A single turn carries every row of the set below to another of its rows. Some are shown first; where does it send the rows asked next?
q_594: [  8,  29, -15,  16,   0,   3, -10, -12,  12,  -1,  -5,   2,  -4,  -7,  23,
   9,  16,  10,  -2,   5,  25,  21,   2,  15,  -9,  -5,  -6,   5,  18,   9,
  -8, -10,   0,  -9,   4,  -6,   2,  -9, -13, -19,   3, -19,   8,  -3, -16,
   3,  -8,  -6,   6,   1,  -6,  -4,  30,   0,  21,  20,  -8, -12,   0,  -7,
 -30, -25,   6,   2, -16,   3,  -1, -10,  -8,  11,   6]
q_714: [-20,  14, -11,  30,  -3,  10, -14,   8,   5,  -7,  -2,  -2,   7, -22, -10,
  -2,  12,   3,  -5,  -5,   3,   4,   7,  -6,  -2,  12,  -1,  22,  29,   5,
  -5,  -8,  23,  -8,  -6, -14,  -8, -29,  -2,  15,  -1, -17,   1,   1, -10,
  -3,  10,  14,  -7,  21, -10,   7,   3,   6,  24,  15,   2, -30,   5,   2,
 -14, -14,  17,   3, -25, -14,  -7,   1,  -2,   5,  12]
q_384: [ -7,   5,   8,  27,  -5,  -8, -13,  -3,  18,  -6, -11, -10,  29,  -1,  13,
 -12,  20,  15,  13, -10,  14,   8,   7,  -3, -17,   5, -40,   0,   1, -10,
 -11,   5,  -1,  -7,  -7,  -7,  -2,   1, -22,  -2,   6,  10, -13,   3, -27,
  -6,  14,   1,  -9,   0,  -3, -12,  16,  16,  33,  12,  -7,  -9,  -2,  11,
 -26,   5,  15,  -7, -13, -18, -15,  -8,  -7,  18, -10]
q_18: [ 11,   8, -12,  -5, -22,   1,  -2, -16,  10, -22,  -6,   3,  11, -19,  -1,
   0,   9,   7, -11,  12,   4,   9,   9,  -1,  -4,  -3,  -7,  14,  13,   2,
  -6,  13,  17, -13, -11,   3,   1, -23,   8, -12,  -9,  23,  -7,  14,  -6,
   6,   0,   9, -18,   4, -11,   0,  23,   8,   8, -14,  -8, -22,   4,   7,
 -20, -15,   5, -10,  10, -11,   2,   5,  -6,  -7, -16]
q_32: [ -9, -12,   9,  12,   0,  13, -21, -15,   0,   4, -18,  -7,  -2,  19, -11,
 -18,   6,  12,  13,   2,  -3,  12,   5, -16,  10,  16, -16,  -6,  10,  16,
  -6,   9,   6, -18,  -6, -11,   5, -20, -14,   8,   0,  -2, -11,  13,  -1,
 -12,   1,  20, -22,   2,  -7,   4,  16,  10,  27,   3,   6, -18,  15, -11,
 -14, -16,   3,  16, -17,  -3, -19,  -9,  -6,  -9,   7]
q_673: [  3,   0, -13,   1,   5, -17,  -6, -15,   6,   6, -26,  11,   1,   9,  17,
 -13,  20,  -1,   9,   4,   5,  28,  11,  -5,   9,  15, -25,  -4,  23,  16,
  -7,   8,  -2, -21,   2,   5,  10,   0, -14,  11,   9,   7,  -6,  -8,  -9,
   4,  -2,  22, -20,  -5,   2, -19,  22,  11,  27,  -3,   0, -16,  13,  -4,
 -11, -20,   5,  17, -10,  -2, -10, -11,  -8,  11,   8]
q_912: [ 11,   5, -12,  -4, -25,   4,  -9, -10,  15, -29,  -9,   4,  10, -11,  -3,
   7,  11,   6,  -9,  10,   6,   8,   0,  -6,  -7,  -1, -11,   8,  17,   1,
 -10,  12,  19, -14,  -8,   6,  -2, -28,   8, -13, -14,  26,  -6,   6,  -4,
   1,   3,  10, -26,   3,  -9,   3,  20,   5,   5, -12,  -3, -23,   4,   4,
 -16, -15,   5,  -3,  10,  -9,   1,   0,  -3,   2, -14]
q_878: [-13,   0,  -6,  21,   4,   8,   4,  -7,  -2, -17, -13,  11,  -2,  -6,  10,
 -14, -16,   1,  10,   3,  26,  18,   7, -14,  -2,  15,   1,   5,  18,   2,
   2,   9,  -3,   5,   2, -13,  17,  -5,  -3,  11,  -2,  -9,  14,  18,   5,
 -18,  -4,  -4, -21,  -1, -15, -10,  30,  -3,  24,   1,  -5,   1, -28,   7,
 -18,  12,  10,   3,  -1, -12,  -7,  -4,  -9,   9,  -1]
q_459: [  1,   6,   7,  27,  -8,  -5, -18,  -3,  18,   0, -10,  -7,  23,  -4,  -2,
 -12,  17,  13,  10, -12,  21,   6,   9,  -7, -12,  -1, -41,   0,  -1,  -7,
  -8,   2, -12, -14,  -1,  -5,  -7, -10, -13,   1,   3,   5,  -4,   1, -29,
  -8,  13,   9,  -7,   0,   4, -11,  16,  12,  33,  21, -11, -10,  -7,  10,
 -31,   5,  12,  -7, -16, -16, -18, -12,   5,  19,  -5]
q_77: [-11,  15, -11,  27,  -1,   8, -13,   7,   6, -12,  -2,  -8,   1, -25,  -7,
   4,  13,   6,  -1,  -5,   8,   2,   6,  -3,  -3,   4,   2,  15,  28,   0,
  -9,  -2,  33, -12,  -9,  -9,   0, -31,   7,   9,  -5, -15,   2,   3, -12,
  -1,   8,   7,  -9,  21,  -9,   6,   6,  10,  33,  10,   5, -29,  12,  -1,
 -19, -12,  15,  10, -18, -20, -13,   6,  -2,   8,  15]
q_308: [ 18,  -4,  -5,  10,  -3, -13,   7,  24,  12,  -1,  -9,  -5,   7,   6,  17,
   2,  -9,  -2,  -6,   6,  14,  13,   7,  -6,  11,  10, -20,  -7,  19,   2,
   6,  14,  15,  -4, -11,  -5,   4,  -8, -16,   3,   5,   1,  27,  -3,  -2,
  -5,   4,   8,  -9,   0,  -9,   3,  13,  -3,  12,  11, -22,   4,   3,   9,
 -12, -19,  23, -11, -15,   7,  -7,  -4,   2,   3, -25]
q_56: [ -4,  -5,  11,   6,  -1,   8, -19,  -8,   9,   7, -17,  -3,  -2,  16,  -3,
 -13,   8,  17,  17,   5,  -8,   6,  -1,  -8,  11,  21,  -9, -11,  13,  16,
  -4,   6,   6, -16,   1, -17,   5, -25, -11,   2,  -6,  -7, -11,  17,   2,
  -7,   2,  19, -21,  -1,  -4,   4,  14,   6,  30,  10,   8, -16,  13,  -5,
 -15, -13,   1,  21, -14,  -2, -14,   1,  -7, -11,  15]
q_138: [  8,  -3,  -5,   4, -10, -15,   6,  22,  13,  -9, -15,  -9,   8,   8,  18,
  -2,  -1,  -3,  -9,  14,   9,  12,   6,  -3,  14,  11, -21,  -8,  21,  -1,
  13,  15,  28, -12,  -4, -10,   5,  -8, -16,   4,  -1,  -1,  22,   7,  -5,
  -8,   0,   4,  -9,   4,  -6,   3,  11,   3,  12,   2, -23,  -4,   0,  10,
 -13, -19,  17, -12, -17,  10,  -9,  10,  -3,   1, -25]
q_5: [  0,  -6,   1,  15,  -6, -12,   7, -14,   3,  -3,  16, -24,   1, -13,  15,
  -2,  16,  12,   2, -13,  17,  20,  12,  -3,  -2,  11,  -1,   3,  25,  -1,
  -4,  19,  13,  -2, -15, -14,  -9,  -9,   0,   7, -12,  25,   2,   6, -10,
 -14,   1,   8, -14,   1, -16, -26,  11,   0,  24,   0,  12, -23, -10,  -1,
  -7,   9,  28,  -1, -14,  11,  -8, -10, -10,  21,  -3]
q_989: [ -1,  -1, -14,  -4,   9,  13, -11,  10,   7,   0,  -7, -17,  19,   0,   9,
  -5,   3,   6,  -8,  -7,  20,  -3,   2, -10,  16,  12, -19, -26,  15,  14,
   5,   7,  18,  -1,  -1,  -1,   2,  -5, -10,   8,   3,  14,  17, -14,   7,
 -15,   7, -12, -15,   1,  -3,   3,   3,   7,  35,  25,  -3,  -5,   3,  17,
 -18, -13,   8,   1, -18,   6, -10,  15,   0,  15,   0]
q_60: [ -7,   7, -16,  -1,  -9,  14, -22,   2,  12,  -2, -18,  -6,   3,   3,   6,
 -18,  31,  13,   4, -17,  29,   1,   8,   3,   1, -17, -17,   6,  16,   7,
   7,  21,   5,   0,   2,  -9, -22, -24,  -7,   9,  -1,  -2,   2,   0,   8,
  -9,  -1,   5, -16,  -8, -17, -13,  23,  -2,  13,   4,   1,  -5,  -3,  -1,
 -31,  -7,   2,   1,  19,  -9,   1,  20, -18,  15, -12]
q_950: [  4,   4, -12,  -2, -21,   2,  -2,  -8,  12, -24,  -4,   5,   4, -15,   0,
   4,  11,   8, -11,  12,   1,   6,  13,  -4,  -8,   3, -12,  10,  11,   4,
  -7,  25,  15, -11, -14,  -1,  -7, -21,  11,  -8, -13,  20,  -3,   8,  -1,
   7,   2,  10, -25,   7, -10,   4,  22,   7,   4, -17,  -6, -25,  -3,  -1,
 -21, -16,  11, -12,  12,  -9,  -3,   4, -11,   4, -16]
q_496: [-17,  -3,   3,  23,   5,  10,   2, -10,  -6, -11, -10,  10,  -7, -11,   6,
 -16,  -8,   4,   9,   5,  25,  17,   9, -11,   2,   5,  10,   0,  18,  -6,
   7,   8,   3,   2,   0, -17,  13,   2, -10,   6,   3, -11,   9,  12,   4,
 -17,  -3,  -8, -19,  -4, -17, -10,  32,   0,  16,   2,   1,  -2, -23,  10,
 -20,  12,  11,   2,   7, -10,  -7,  -3, -11,   7,   4]
q_885: [-20,   3,  -3,  19,  -3,   9,   2,  -8, -11, -19, -19,   7,  -7,  -9,   6,
 -16,  -7,   6,   9,   6,  32,  22,  11, -14,   0,  12,   4,   1,   9,  -4,
   6,  10,   5,  -2,   0, -12,  11,  -5,  -3,   2,  -2,  -7,  15,  19,   7,
 -15,  -8,  -6, -20,  -5, -12,  -9,  33,  -4,  22,   1,   4,  -1, -18,  13,
 -12,   8,  11,  -1,   7, -15,  -5,  -3,  -5,   8,   0]
q_620: [  3,  -4,   5,  11,  -6,  13, -16, -14,   9,   4, -18,   2,  -5,  18,  -5,
 -16,   6,  15,   8,   4,  -7,   9,   7, -20,  10,  12, -13, -11,   6,  15,
  -5,   4,  -3, -13,  -1, -11,   6, -25,  -8,  11,  -2,  -5,  -5,  12,   8,
 -12,  -1,  24, -18,  -6,  -4,   4,  19,  -1,  26,   0,   4, -15,  17,  -3,
 -18, -19,   4,  25, -16,  -2, -15,  -3,  -4, -10,   6]
q_628: [ -4,  -3,   5,  12,  -6, -15,   5, -15,   0,  -9,  15, -17,  -5,  -9,  20,
   0,  22,  13,   7, -18,  16,  19,  15,  -3,  -3,   9,  -4,   5,  18,   1,
   1,  16,  20,   2, -19,  -9,  -8,  -6,   0,   6, -14,  23,   2,   8, -11,
 -13,   6,   7, -17,  -2, -16, -25,  11,  -5,  26,  10,  18, -22,  -7,  -1,
  -9,   1,  23,  -2,  -5,   7, -13,  -8,  -5,  23,  -2]
q_966: [  4,   3, -11,  31, -18,   1,   0,   2,  14,   0,  -7,  -3,   3,   2, -10,
  -4,  13,  -2,  -9,   2,   0,  16,   5, -12,  -3,   8, -35, -10,  14, -10,
  -9,  17,  -1,  -3,   1, -17,   8,  -7,  -1,   2,  -4,  -9, -17,  13, -22,
   5,  13,  -1,  -5,   4,  12,  -6,   9,   2,  15,  12, -12,  -6, -21,  17,
 -21,  -1,   5,   4,  -9, -18,  -4, -24,   1,  -2,   1]
q_894: [ -6,   6, -17,   1,  -4,   8, -22,   5,  20,  -2, -12,  -4,   8,   6,   6,
 -18,  23,  14,   1, -17,  26,   5,   3,   0,   9, -13, -20,   7,  17,   2,
   6,  16,   8,  -5,   3,  -5, -13, -29,  -5,  12,  -3,  -6,  -1,  -5,  11,
  -8,   5,  12, -11, -10, -17, -10,  23,  -7,  12,  11,  -4, -13,  -4, -12,
 -24,  -6,  -7,   0,  25,  -9,   0,  20,  -6,  16,  -9]
q_951: [ -1,  25,  -9,  15,   3,   4,  -6,  -6,  10,  -2,  -3,   4,  -9, -11,  25,
   8,  14,  11,   5,  14,  28,  17,  11,  16,  -5, -12, -12,   8,  20,   4,
  -4, -11,  15,  -6,   6,  -5,   1, -11,  -8, -18,   1, -26,   5,  -9, -12,
   3,  -8,  -1,   3,  -2,  -4,  -7,  29,   1,  21,  18,  -6, -11,   1,  -8,
 -28, -22,  -1,   4,  -9,  -1,   3,  -5,  -7,  10,   4]
q_13: [-21,  -1,   2,  17,  -1,  15,   3,  -9, -12, -15, -15,   7,  -2,  -7,   7,
 -12, -11,   2,   7,  -2,  34,  18,  11,  -7,   1,  12,  -2,   0,  16,  -2,
   1,   7,  -3,   0,   7, -16,  11,  -5,  -5,   4,   2,  -7,  14,  17,   9,
 -19,  -7,  -3, -17,  -7, -12, -15,  34,  -2,  22,  -3,  -4,  -5, -24,  10,
 -14,   9,  19,  -1,   0, -11,  -6,  -2,  -8,   8,  -5]
q_679: [  7,   5, -11,  -2, -25,   1,  -6,  -2,  12, -26,  -9,   8,   7, -10,  -1,
   1,   5,  10,  -7,  11,  -6,   6,  11,  -7,  -4,   2, -15,  13,  15,   5,
  -5,   7,  10, -14,  -7,   6,  -3, -23,   7, -12,  -7,  23,  -7,   6,  -3,
   3,   5,   8, -27,  10, -10,  -2,  28,   6,   3, -14,  -2, -21,  -1,   7,
 -16, -21,   7, -14,  11,  -4,   0,  -2,  -4,   4, -19]
q_738: [  4,   0,   9,  17,  -6,  -9,   7, -13,   6,  -7,  18, -17,   0, -11,  16,
   1,  21,  13,   3,  -9,  14,  14,   8,  -5,  -4,  11,  -5,   7,  22,   1,
  -1,   7,  13,  -1, -11, -15,  -5,  -9,  -2,   8,  -7,  27,   4,   8,  -8,
 -19,   5,   9, -19,   1, -17, -31,   8,  -1,  27,   6,  15, -13,  -6,   1,
 -10,   6,  18,  -5, -13,  14, -15, -18, -15,  26,  -3]
q_188: [-21,  14,  -6,  23,   0,   8,  -8,   0,   6, -13,  -7, -11,   4, -22,  -6,
   3,   9,  -1,  -2, -10,   3,   8,   5,  -8,  -3,   9,   1,  15,  28,   4,
  -4, -10,  23, -11, -15,  -3,  -4, -27,   1,   6,  -2, -19,   5,  -4, -15,
  -3,  14,  14,  -2,  22, -10,   4,  -1,  11,  27,   9,   4, -32,   3,   1,
 -20, -12,  15,   3, -19, -19,  -4,   1,   2,   9,  16]
q_300: [  2,   1,   6,  21,  -4,  -5, -19,   2,  21,  -7, -10,  -8,  27,  -2,   4,
 -10,  23,  13,   6, -12,  15,  12,  15,   1, -11,   5, -43,  -5,   5, -12,
 -11,   3,   3, -15, -10,  -8,  -7,  -9, -15,   3,   9,   9, -12,   9, -31,
  -8,   7,   1,  -6,  -3,  -1,  -8,   9,  13,  29,  18,  -9, -14,  -6,   4,
 -30,   4,  18,  -7, -14, -14, -17, -13,   3,  18, -16]
q_130: [  2,  20,  -7,  20,   4,   6,  -8, -14,  11,   1,  -5,   4,  -4,  -9,  29,
  13,  12,  16,  -2,   9,  22,  24,   8,  21,  -2,  -9,  -1,   6,  14,   0,
  -9,  -4,  10,  -7,   2, -10,   1,  -7,  -8, -13,  -1, -19,   8, -12, -15,
  -3,  -9,  -3,   8,   0,  -3, -10,  23,   5,  23,  19,  -6, -10,   0,  -3,
 -25, -26,   5,   6,  -3,   4,   7, -12, -12,  13,   4]
q_350: [  2,   2, -12,   1,  -2,  20,   2,  15,   9,  -1,  -4, -22,  24,  -2,   1,
  -6,  -5,   8, -11,  -6,  15,   2,  -1, -17,  12,   7, -16, -20,  15,  18,
  -4,   5,  15,   0,  -5,  -4,  -8,  -5, -12,   8,   7,  15,  18,  -4,   2,
 -19,   7, -11, -23,  -1,  -3,   4,   2,   1,  33,  24,  -6,  -5,   3,  17,
 -11, -14,  14,  -1, -17,   0, -12,  11,  -3,  11,  -1]
q_246: [ -1,  -6,   9,  17,  -2, -14,  15, -13,   0,  -8,  11, -18,   1, -12,  16,
   2,  20,   4,   6, -15,  20,  11,  11,  -8,  -4,  10,   2,   9,  20,   1,
  -4,   7,  14,  -4, -18, -14,  -4,  -3,   2,   1,  -9,  22,   4,   8, -15,
 -13,   5,   7, -20,   5, -18, -29,  10,   3,  23,   7,  15, -25,  -2,   1,
 -18,   4,  20,  -1,  -6,   8, -14, -10, -15,  25,   0]
q_676: [  2,   9, -22,   2, -10,  11, -25,   7,  16,  -2, -13, -12,   5,   8,   8,
 -20,  21,  11,  -2, -22,  23,   0,   3,  -3,   5, -11, -17,   7,  13,   7,
   6,  23,   1,  -2,   2,  -7, -16, -24, -11,  15,  -2,  -5,  -2,  -3,   1,
 -12,   7,   7, -13,  -1, -20, -14,  24,  -6,  14,   5,   5,  -9,  -5,  -5,
 -31,  -9,  -9,   3,  19,  -4,  -1,  21,  -7,  16,  -6]
q_351: [  1,  29,  -7,  19,   3,   6, -12, -12,   6,   1,   0,   2,  -5,  -3,  18,
   5,  13,  15,  -1,   4,  23,  23,   5,  16,  -3, -13,  -5,   2,  18,  -3,
  -8, -11,   5,  -8,  -6,  -5,   7,  -7, -13, -19,   1, -24,   9, -10, -13,
   3,  -6,  -2,  11,   2,  -7,  -8,  25,   4,  20,  16,  -3,  -7,   1,   0,
 -26, -24,   5,   7,  -7,   6,   4,  -9,  -9,   5,   6]
q_388: [ -3,   2, -10,  41, -13,   0,   2,  -2,  13,  -2, -12, -10,   6,   2,  -6,
  -6,  11,   1,  -1,  -3,   4,  13,   2, -14,  -5,  13, -36, -19,   9,  -8,
  -4,  21,   8,  -5,   2, -18,   8,  -1,  -2,   4,   5, -11, -18,  13,  -8,
  11,  11,  -3,  -4,  11,   3,  -7,  10,   3,  14,   7,  -3,  -5, -20,  15,
 -22,   0,   4,   3,  -3, -20,  -5, -23,  -8,  -5,  -5]
q_327: [ -4,   4, -21,  -4,  -2,   9, -17,   0,  11,   4, -16,  -8,   9,  -1,  -1,
 -16,  26,  13,   6, -19,  30,   1,   8,   3,   6, -14, -21,  11,  16,   5,
  11,  17,   8,   1,  -1,  -9, -12, -31,  -8,  13,   0,  -5,  -2,   3,   8,
 -10,   5,   8,  -4,  -4, -20, -11,  22,  -2,  12,   9,   0, -14,  -1,  -4,
 -31,  -5,  -5,  -1,  21, -10,   6,  19,  -8,  17,  -6]
q_473: [  5,  -1, -12,  -5,  -2,  12,  -8,  10,   8,  -4,  -5, -20,  26,   1,   6,
  -8,   0,  15,  -6,  -4,  18,  -1,   2, -14,  12,   6, -23, -21,   9,  15,
  -1,   5,  25,  -8,   1,  -6,  -8,  -3,  -9,  12,   2,  12,  16,  -6,   7,
 -14,  -4, -15, -16,   5,  -4,   2,   4,   5,  33,  20,  -2, -14,  -4,  19,
 -21, -18,  13,  -2, -16,   4, -13,  20,  -9,  13,  -4]
q_121: [ -5,   8, -19,  30, -10,   3,   2,   1,  16,  -6, -13,  -4,  13,   3,  -8,
 -12,  12,   0,  -9,   2,   9,  10,   8, -12,  -3,  12, -36, -20,  10, -13,
  -5,  18,   4,  -7,   6, -18,   3,  -3,   1,   3,  -2, -10, -14,  14, -15,
  10,   1,  -4,  -5,   0,   7,  -3,   7,  10,  14,  12,  -6,  -7, -19,  17,
 -24,   5,   0,   6,  -8, -19,  -4, -22,   4,  -4, -11]
q_990: [  7,   2,  -9,  -4,  -3, -13,  -4,  -6,  13,   1, -21,   7,   5,   3,  10,
 -13,  25,   0,  10,   8,   6,  35,  17, -11,   5,  14, -28,  -3,  23,  19,
  -3,   0,  -6, -20,  -1,   6,   5,  -7,  -8,  15,   4,   6,  -3,  -7,  -9,
  -5,   9,  26, -24,  -2,  -4, -13,  22,   8,  29,  -2,  -6, -16,  15, -10,
 -12, -22,   8,  21, -12,   4,  -6,  -5,  -8,  16,  11]
q_117: [-21,   9,  -4,  27,  -3,  14,  -7,   2,   6, -14, -11,  -9,   4, -23,  -6,
   6,   8,   5,   0, -11,   9,   8,   6,  -7,   2,  10,   6,  18,  27,   1,
  -2,  -3,  27, -12,  -5, -11,  -5, -28,   5,  11, -11, -17,   5,   1, -12,
  -7,  12,   9,  -6,  23, -12,   6,   3,  21,  30,  15,   0, -25,   8,  -1,
 -18, -14,  16,   7, -16, -20,  -4,  -1,  -3,  10,  11]
q_557: [ 10, -12,  -1,  10,  -5,  -8,   2,  21,  11,  -6, -11,  -6,   7,   6,  19,
  -1,  -4,  -3,  -8,  11,  11,  13,   9,  -5,  17,  17, -15,  -6,  19,   3,
   6,   9,  24, -13, -15,  -1,  13, -14, -11,  -4,   1,   3,  21,  -1,  -7,
  -4,   2,   4, -11,   4,  -1,   4,   7,  -1,  17,   8, -21,   4,   5,   7,
 -12, -19,  13, -12, -20,  11,  -6,   5,  -2,  -6, -26]
q_550: [  8,   0,  -7,  -2,   1, -18,  -7,  -6,  10,   2, -22,  16,   7,  -4,  14,
  -4,  21,   2,  17,   7,  13,  31,   8,  -3,   8,  26, -22,  -3,  21,  14,
  -4,   2,   3, -28,   2,   2,   5,  -6, -12,  10,   8,   1,  -3,  -9, -11,
   6,   0,  26, -21,   1,   3, -14,  22,   8,  28,  -2,  -1, -12,  11,  -4,
 -15, -20,   0,  17,  -8,   3,  -9,  -4,  -9,   9,  15]

q_894 -> q_188
q_56 -> q_388
q_594 -> q_738
Now find these:
q_246 -> q_60
q_459 -> q_350
q_989 -> q_32
q_628 -> q_327

